x =
[[-18.279, -3.604, 8.484, -4.931, -15.044, 16.833, -21.031, -1.789, 9.397, 0.353, -0.662, 18.468],
 [-13.128, -7.871, -12.632, -19.628, 13.710, 23.699, -4.249, -0.756, -11.629, 14.460, 0.563, -15.075],
 [9.787, -5.017, 0.212, -21.486, 23.170, -17.428, -28.385, 4.469, -1.293, -4.769, 11.603, 6.420],
 [2.123, -6.585, 15.820, -20.351, -17.899, -11.025, 9.938, -6.558, 6.163, 13.230, 4.274, 8.095],
 [-18.561, 13.648, 11.769, -6.574, 9.450, -9.746, -14.818, 1.335, -2.318, 16.418, 22.939, -21.398],
 [-6.249, 5.214, -7.340, 2.232, -13.845, -9.138, 0.546, 0.800, 24.225, -18.538, 15.200, -23.086],
 [7.093, 6.680, -1.112, 2.654, 11.627, 5.827, -17.643, -14.323, 10.613, 10.003, -11.108, -14.397],
 [-14.699, 6.658, -5.278, -12.757, -14.031, -12.134, 10.719, 5.665, 5.128, 14.536, -6.917, -1.748],
 [0.877, -11.318, 10.824, 2.256, -8.711, 3.057, -6.164, 6.892, -8.845, 15.158, -4.968, -14.202],
 [-13.433, -7.232, -7.701, 24.138, 12.257, -23.473, -3.412, -1.902, 17.498, 7.399, 13.581, 12.535],
 [11.060, 2.191, -18.570, -7.570, 4.705, -14.306, 2.728, -0.941, 5.693, 7.753, -7.064, 6.416]]
The 3rd-last entry, reading row by row is 7.753
The 1st entry in reading order is -18.279
The first entry of the largest entry's row: -6.249
Which number is the entry just left of the largest entry?
Answer: 0.800
Which number is the entry in the top-right corner?
Answer: 18.468
Which number is the fifth entry in reading order?
Answer: -15.044
The bottom-left entry is 11.060
Which number is the entry just right of -5.017?
Answer: 0.212
The top entry of the column that holds the largest entry -> 9.397
The second smallest entry: -23.473
The entry directly below 0.877 -> -13.433
The entry just left of 15.820: -6.585
Which number is the entry directly above 1.335?
Answer: -6.558
Which number is the smallest entry in the first row?
Answer: -21.031
The entry directly above the smallest entry -> -4.249
Which number is the entry just left of the smallest entry?
Answer: -17.428
The entry directly below 24.225 -> 10.613
Which number is the last entry in the row that holds the largest entry?
Answer: -23.086
Which number is the entry just left of 6.416?
Answer: -7.064
The entry directly below 6.658: -11.318
The first entry in the row that holds the smallest entry: 9.787
Which number is the entry in the bottom-right corner?
Answer: 6.416
The entry just left of -23.473 is 12.257
The entry just left of 15.158: -8.845
The second entry in reading order: -3.604
The third entry, reading row by row is 8.484
The 2nd entry on the diagonal from the top-right corner: 0.563
The entry just right of -8.711: 3.057
The entry directly above 13.230: -4.769
Which number is the entry directly above -6.558?
Answer: 4.469
